cols: Z E F W X H D
<116>: [125  99 116  77 136 108 168]
<34>: [164  76 108 215 126 157 124]
<87>: [125 123  96 154 125 146 159]
<134>: [164 130 108 101 125 157 111]
down: [157 146 157] -> H
common <116> <34>:  -> [108]
common <134> <87>:  -> [125]
back: [125 101] -> <134>
common <34> <116>:  -> [108]
down: [164 125 164] -> Z

cols: R M Y C G
<32>: [190 170 237  94  91]
<42>: [190 170 237 190  91]
<103>: [127 153 109 182  88]
<80>: [217 153  88 182 109]
<66>: [ 96 175 153 127 150]
asked: [190 170 237  94  91] -> <32>
back: [ 88 182 109 153] -> <103>
tags:
[153] -> j877
[170] -> j89
[91] -> j553
join <32> 1:  -> j89

cols: T Q A P K
<207>: [156 191 131  46 199]
<204>: [143 134 114 182 110]
<202>: [200 156  54 157 154]
<2>: [ 97 140 181 149 224]
<190>: [160 224 109 106 178]
<162>: [167 186 137 103 136]
<175>: [ 13  73  33  78 111]
<161>: [143 135  96 101 193]
<171>: [118 176 120 144 124]
<19>: [154  90  85 121 189]
<133>: [224 109 160 135 129]
back: [160 109 224] -> <133>
down: [ 54 181 109 137  33  96 120  85 160] -> A
common <161> <133>:  -> [135]
back: [135 160 109 224] -> <133>
tags:
[224] -> j393
[192] -> j501
[189] -> j934
[97] -> j363
[225] -> j742
[181] -> j131
[182] -> j472
[223] -> j420
[193] -> j880
[124] -> j989
join <2> 4:  -> j393
down: [131 114  54 181 109] -> A

cols: V B S L U J
<23>: [112 128 129 156  82 116]
<54>: [145 153  86 109 105 135]
<52>: [105  85  75 141  90 153]
<101>: [195 176 139  91 114 165]
<85>: [142 116 135 129 128  82]
<13>: [110  77 136 153 121  52]
<151>: [110 152 143 153 145 124]
common <54> <85>:  -> [135]
back: [ 82 128 129 135 116] -> <85>
down: [116 135 153 165] -> J
common <13> <52>:  -> [153]
asked: [195 176 139  91 114 165] -> <101>
down: [139 135] -> S

cols: rodez vusul Muni Papud pom
<12>: [ 53 198 192  51 244]
<97>: [198  53  53  53 215]
<142>: [116 166 171  53 199]
<106>: [132 167 175  55 222]
<148>: [134 163 170  50 212]
back: [199  53] -> <142>
key -> tag
[52] -> j533
[197] -> j165
[198] -> j787
[53] -> j736
[192] -> j883
[193] -> j181
[171] -> j677
[54] -> j705
join <97> 2:  -> j736
asked: [132 167 175  55 222] -> <106>
down: [51 53 53 55] -> Papud
asked: [ 53 198 192  51 244] -> <12>

cols: vifi tazod tupo mipoz zamu Sidu Vot
<111>: [102  92 116  67 107  85 122]
<109>: [149  93  94 120 191 152 124]
<146>: [157 172 125 131 110 177 102]
<90>: [102  92 116  67 107  89 121]
<81>: [103 156 130 141 118 195 122]
<155>: [101  92 116  67 107 167 122]
down: [102 103] -> vifi
common <90> <146>:  -> [102]

cols: rubo misak Kapof bopev pomud Nera Gugad befo
<145>: [ 66 103  97  62 138   7  36 142]
<59>: [146  86 101 157 131 140 152 130]
<72>: [ 71 110  95  90 136  85  67 137]
<31>: [151 144 163 154 135 152 165 140]
<96>: [126 109 156  86 121 107  99 127]
<132>: [195 150 166 164 102 212 195 129]
asked: [126 109 156  86 121 107  99 127] -> <96>
common <96> <59>:  -> [86]

cols: vare nat genug Bez rupiz gorus Sefad Bov
<30>: [136 204  43 138 109 195 116 140]
<8>: [183 107  63 130  72 203 135 150]
<154>: [129  99 103 207 156  45 117 214]
<70>: [ 74 149 214 133 136 202  49 104]
<84>: [ 74 200 202 214 149 136  56 206]
<118>: [ 63 206  82 153 209 169 208 200]
<117>: [ 74 133 202 214 149 136  56 200]
tags:
[82] -> j885
[202] -> j979
[63] -> j12
[200] -> j113
join <84> 2:  -> j979
back: [136 149 214 202 200  74] -> <84>
down: [140 150 214] -> Bov
down: [135 117  49  56 208  56] -> Sefad
common <117> <118>:  -> [200]
asked: [129  99 103 207 156  45 117 214] -> <154>

cols: bapo Zem vut kefig pofon beziz geli
<53>: [144 109 133  58 237 112  23]
<92>: [ 99 120 138 118 145 136 113]
<94>: [158 168 104 110 107 161 123]
down: [145 107] -> pofon
Table of tags by key:
[113] -> j32
[123] -> j691
[117] -> j612
[114] -> j82
[118] -> j523
join <92> 6:  -> j32
back: [107 110 104 168] -> <94>

cols: piva gapar Zolav Gen Nuzi som rapum
<128>: [109 169 145 139 140 129 121]
<210>: [112 178 132 104 126 160 128]
<102>: [160  69 126 140 140 106 117]
<113>: [144  82 109 130 145 104 110]
<11>: [134 128 137 145 128 129 113]
<170>: [100 191 113 116 123 153 122]
<38>: [136 152 146 121 152 146 127]
<39>: [126 112 101 131 115 115 112]
<141>: [ 89 216 101 112  96 167 127]
<150>: [131 114 120 126 156 116 111]
<100>: [112 178 132 133 108 153 131]
<184>: [112 141 117 154  91 128 118]
down: [112 126 133] -> Gen
common <210> <11>:  -> [128]
down: [106 104 129 153 146 115] -> som
Table of tags by key:
[114] -> j942
[191] -> j231
[122] -> j95
[177] -> j331
[178] -> j219
[190] -> j980
join <170> 1:  -> j231

cols: sog riku gom virer pota fim nep modup butas Giga
<129>: [177 151 170  81  55 139 160 132 197 182]
<14>: [195 197 204  90 138 187 173 134 178 203]
<63>: [206 231 137 101 174 182 156 150 212 197]
<21>: [114 191 129 109 160 117 137 196 146 117]
common <63> <14>:  -> [197]
key -> tag
[196] -> j360
[186] -> j226
[139] -> j820
[187] -> j300
[197] -> j972
join <14> 5:  -> j300
down: [206 114] -> sog
common <63> <21>:  -> [137]
back: [139  55  81 170 151] -> <129>
asked: [114 191 129 109 160 117 137 196 146 117] -> <21>

cols: gov zas zinod tezug siko kep gemif
<24>: [119 108 133 172  83 204  92]
<108>: [ 97 108 174 162 148  94 117]
<88>: [136 118 192 157 152 153 116]
<58>: [158 152 174 162 117  94 117]
<15>: [115 103 168 167  71 215 153]
<62>: [ 79 125 130 119  70  59 154]
asked: [119 108 133 172  83 204  92] -> <24>
down: [108 108 118 152 103] -> zas
key -> tag
[174] -> j464
[133] -> j55
[162] -> j771
join <108> 2:  -> j464
common <88> <58>:  -> [152]

cols: Gakik lekul sak dize sif boma fir kagu guro dava
<41>: [160 157 115 110 114 163 154 146 132 141]
<65>: [166 141  80  80  78 167 168 180  78 187]
<83>: [ 85 154  87 155  73  74 137 166 124 153]
back: [146 154 163 114 110] -> <41>
down: [ 80 155] -> dize
back: [166 137  74  73 155] -> <83>
common <41> <83>:  -> [154]
common <65> <83>:  -> [166]
back: [124 166 137  74  73 155  87] -> <83>
tags:
[140] -> j442
[141] -> j275
[158] -> j827
[157] -> j567
[154] -> j693
[78] -> j97
[142] -> j319
[77] -> j994
join <65> 1:  -> j275

cols: Zuduf zum pavig rugok nenev bira pelo volu tig
<73>: [123 143 112 113 138 131 117 139 119]
<110>: [120 160 156 137 128 140 116 102 168]
<89>: [143 141 149 111 164 139 131 131 146]
<98>: [111 163 113 137 147 141 107 105 117]
<131>: [122 135 138 152 133 124 116 124 156]
<74>: [158  53 144 177 143  90 101  87 158]
<159>: [128 165 147 120 166 147 123 118 146]
<143>: [133 171 122 105 128 163 130 104 100]
<18>: [183  36 130 124 147  96 128 119 123]
<193>: [122 129 134 172  98 123 112 104 150]
back: [147 137] -> <98>
down: [131 140 139] -> bira
common <159> <98>:  -> [147]
Table of tags by key:
[53] -> j816
[171] -> j625
[128] -> j804
[170] -> j773
[135] -> j42
[134] -> j657
[172] -> j609
[129] -> j467
[36] -> j648
join <193> 1:  -> j467
asked: [122 129 134 172  98 123 112 104 150] -> <193>
down: [112 156 149 113 138 144] -> pavig
back: [104 130 163 128] -> <143>

cols: nevu Gipe moteg Davel gufo zar mefis mot
<36>: [112  86 129   8 143 120  47 244]
<43>: [117 176 185 144  90 120  74 245]
<40>: [181 155 144  80  41 119   7  69]
common <43> <36>:  -> [120]
common <40> <43>:  -> [144]
key -> tag
[8] -> j723
[7] -> j709
[144] -> j492
[80] -> j649
join <36> 3:  -> j723
down: [ 86 176] -> Gipe

cols: kelon rus Ludif Gasit mibo Kade kufo gipif
<137>: [119 162  64 175 141 109 174 159]
<10>: [ 78 123 181 160 104 108 160  52]
<27>: [162  65 130 141 109 174 168 116]
<60>: [234 174 102 147 136  57 163 157]
<79>: [160 152  78 140  99  16 181 194]
asked: [160 152  78 140  99  16 181 194] -> <79>
tags:
[78] -> j514
[119] -> j586
[162] -> j182
[235] -> j376
[163] -> j220
[77] -> j916
[234] -> j755
join <60> 0:  -> j755
common <137> <60>:  -> [174]
back: [159 174 109 141 175  64 162] -> <137>

cols: nalo Papug zozod luve Fufi
<127>: [183  38  63  33 200]
<174>: [144  73 112 113 117]
<125>: [ 11  35  38 130 141]
<215>: [116 127  64 108  78]
<206>: [229  53  31 142  58]
<168>: [172 206 129 173  64]
<7>: [113  90  70 151  96]
<22>: [ 98 122 129  30 110]
<144>: [130  90  94 104  83]
<20>: [ 97 133 178 125   7]
<214>: [127 112 202 156  89]
<140>: [141  92 111 140  57]
down: [129  70] -> zozod
down: [ 90 122] -> Papug

cols: bag tor kevo zakeg fusa
<191>: [221 133 111  81 127]
<76>: [158 158 191  40 176]
<9>: [221 132 111  82 127]
<3>: [150  49 214 122 147]
<25>: [125 149 158 120 102]
<197>: [ 75  70 157 205 201]
<28>: [222 149 158 120 127]
<138>: [119 170 181 105 126]
<121>: [232 181  57  71 103]
<112>: [119 170 181 105 155]
<157>: [232 181  57  71  43]
common <28> <76>:  -> [158]
down: [158 221 150 125  75 222 119 232 119 232] -> bag
down: [81 40] -> zakeg
common <9> <28>:  -> [127]
down: [133 158 132  49 149  70 149 170 181 170] -> tor

cols: benim nife num bet raluk dem Domus lage zet Duz
<122>: [198  85 155 182 217 143 180 131  71 140]
<29>: [137 200  85 155  96  97 143 168 112 111]
<124>: [157 184 112 113 111 167 144 133 104 126]
asked: [137 200  85 155  96  97 143 168 112 111] -> <29>
back: [155  85 200] -> <29>
back: [126 104 133 144 167 111 113 112] -> <124>

cols: Fibus Mubi tem tud zami Lum Nafu Fur zage zel
<205>: [132 127 130 105 135 130 129 120 100 150]
<153>: [123 131 133 131 129 128 112 118 147 124]
<183>: [142 126 123 126 135 124 130 123  98 143]
<180>: [140 153 130 129 138 118 115 116 136  51]
<196>: [120 117 132 148 131 118 129 134 114  71]
<189>: [118 133 124 136 145 130 136 133 125  88]
<93>: [138 117 123 141 138 133 141 144 130 189]
<46>: [137 136 126 128 122 137 166 164 129 124]
<172>: [125 119 147 124 121 128 144 145 146 110]
<149>: [124 136 146 130 136 133 122 149 134 235]
<173>: [103 109 119 141 130 135 120 125 118 164]
common <173> <149>:  -> [130]
back: [133 136 130 145 136 124] -> <189>
down: [ 51  71  88 189 124 110] -> zel
asked: [123 131 133 131 129 128 112 118 147 124] -> <153>

cols: Mas Feb roda tun luta
<26>: [ 82 106 146  94 187]
<44>: [ 61 113 116 127 105]
<78>: [148  55 137 160  93]
<119>: [137  55 148 117 187]
<135>: [136  68  43 152 232]
asked: [148  55 137 160  93] -> <78>
down: [106 113] -> Feb
down: [127 160 117 152] -> tun
down: [106 113  55  55] -> Feb
tags:
[232] -> j750
[147] -> j206
[148] -> j810
[136] -> j359
[137] -> j788
[233] -> j929
join <135> 0:  -> j359

cols: bezo sano tuv lide
<16>: [ 89 108 198 162]
<167>: [159 148 161 154]
<68>: [143 136 179 102]
<156>: [ 88 107 141 132]
<86>: [113 108 198 162]
<130>: [135 130  34 175]
<71>: [160 160  11 144]
<158>: [173 161 160 105]
common <71> <158>:  -> [160]
down: [136 107 108 130 160 161] -> sano
down: [107 108] -> sano
Table of tags by key:
[88] -> j904
[158] -> j640
[159] -> j418
[160] -> j886
[89] -> j235
[148] -> j623
join <167> 0:  -> j418
common <167> <158>:  -> [161]

cols: kebi Kesiz vegid par gevus
<45>: [201  70 180 161  41]
<61>: [145  95 113 161  61]
<69>: [157  76 162 104 123]
<82>: [116  73  97 208 131]
<75>: [237 114 139 119  70]
common <45> <61>:  -> [161]
down: [ 73 114] -> Kesiz
down: [161 104 208 119] -> par
tags:
[97] -> j139
[139] -> j969
[162] -> j156
[113] -> j434
[180] -> j287
[131] -> j902
join <82> 2:  -> j139
asked: [116  73  97 208 131] -> <82>
down: [ 95  76  73 114] -> Kesiz

cols: fud bulub Vipa Sud diti vol
<95>: [129 117 168 186  84  75]
<6>: [ 91 120 128 117 153 150]
<123>: [129 117 168 160 164  98]
<33>: [120 102 141 118 170 128]
<49>: [120 102 141 127 170 151]
<51>: [130 178 149 139  14 113]
tags:
[75] -> j200
[150] -> j105
[113] -> j358
[128] -> j520
[98] -> j129
[14] -> j922
[151] -> j856
join <51> 5:  -> j358
common <49> <6>:  -> [120]

cols: Papuf zosi pogi veg pok gor
<105>: [147 106  86  89 105 123]
<165>: [215 160 116  71 131 162]
<67>: [209 175 136  74 175 166]
<37>: [197 217 202 141 238 214]
<136>: [ 73 115 159 208 123 132]
<164>: [140 176  73 164 204 173]
<126>: [149 121 106  97  92 102]
common <136> <164>:  -> [73]
tags:
[217] -> j745
[174] -> j185
[166] -> j207
[175] -> j984
[218] -> j41
[167] -> j375
join <67> 1:  -> j984

cols: Tafev Meb mit vises nivud Nuv
<114>: [140 100  36  27 182 107]
<120>: [142 180  36  27  89 107]
<99>: [214 157 140 103  74  70]
tags:
[75] -> j17
[181] -> j508
[88] -> j81
[74] -> j83
[182] -> j550
[27] -> j197
[89] -> j748
join <114> 4:  -> j550
back: [103 140] -> <99>

cols: ponu Nor zenim sazu
<48>: [109 210 168 141]
<17>: [134 128 124 126]
<107>: [232 142  50  89]
<179>: [216 139  63  94]
<169>: [122 156 142 133]
<178>: [214 140  64  95]
<166>: [106 229 178 144]
<115>: [125 139 134 130]
tags:
[110] -> j448
[232] -> j986
[214] -> j684
[134] -> j892
[141] -> j29
[133] -> j547
[109] -> j852
join <48> 0:  -> j852
down: [134 232 216 122 214 106 125] -> ponu

cols: rep linut teze lavu fub kepam Kagik bam deviz rez
<176>: [173 192 137 156 189 214 194 152 145 154]
<185>: [145 131 151 111 100 182 117 129 107 170]
<188>: [201 156 117 155 132 110 124  64 138 181]
<5>: [195  90 118 130 193 173  99 144 139 204]
<199>: [193 102  89 156 113 154  86  98 103 135]
<194>: [190 146 127 132 121 172  79 117  97 199]
<218>: [190 146 127 132 121 172  79  90  97 199]
<104>: [146 116 143 153 141 124 129  73 108 155]
<201>: [160  73 126 107 115  99 165  80 153 162]
<57>: [119 169  93  99 122 194 177  87 142 108]
<217>: [117 163 154  98 104 202 128 133 144 111]
<152>: [165  95  97 129 126 155 149  71 111 170]
key -> tag
[133] -> j87
[71] -> j447
[195] -> j700
[173] -> j230
[117] -> j27
[144] -> j866
join <5> 7:  -> j866
down: [151 117 118  89 127 127 143] -> teze
common <5> <57>:  -> [99]
down: [132 132 153] -> lavu

cols: tuf sipal mafo Zafa
<35>: [112 122 229 143]
<77>: [175 166  27  98]
<147>: [181 180 201 105]
<64>: [105 105 104 134]
<91>: [175 166  53  98]
<4>: [105 105  27 163]
back: [134 104 105] -> <64>
down: [ 98 105 134  98] -> Zafa
key -> tag
[175] -> j428
[54] -> j294
[53] -> j367
[104] -> j782
[105] -> j354
join <91> 2:  -> j367

cols: Konav nenu pofa Ranav Sule zeren Zomi papen voma lesi
<55>: [159 143 117 112 131 163  82 145 109 115]
<56>: [159 164 117 112 131 163  82 145 109 115]
<139>: [105 146 108 138 147 203 104  98  93 203]
<47>: [ 71  69  36  59 114 139 129 189 223 155]
tags:
[108] -> j909
[37] -> j983
[69] -> j314
[36] -> j958
[35] -> j310
[68] -> j718
[107] -> j855
[117] -> j781
join <47> 2:  -> j958
down: [143 164] -> nenu
down: [117 117 108] -> pofa
asked: [159 164 117 112 131 163  82 145 109 115] -> <56>

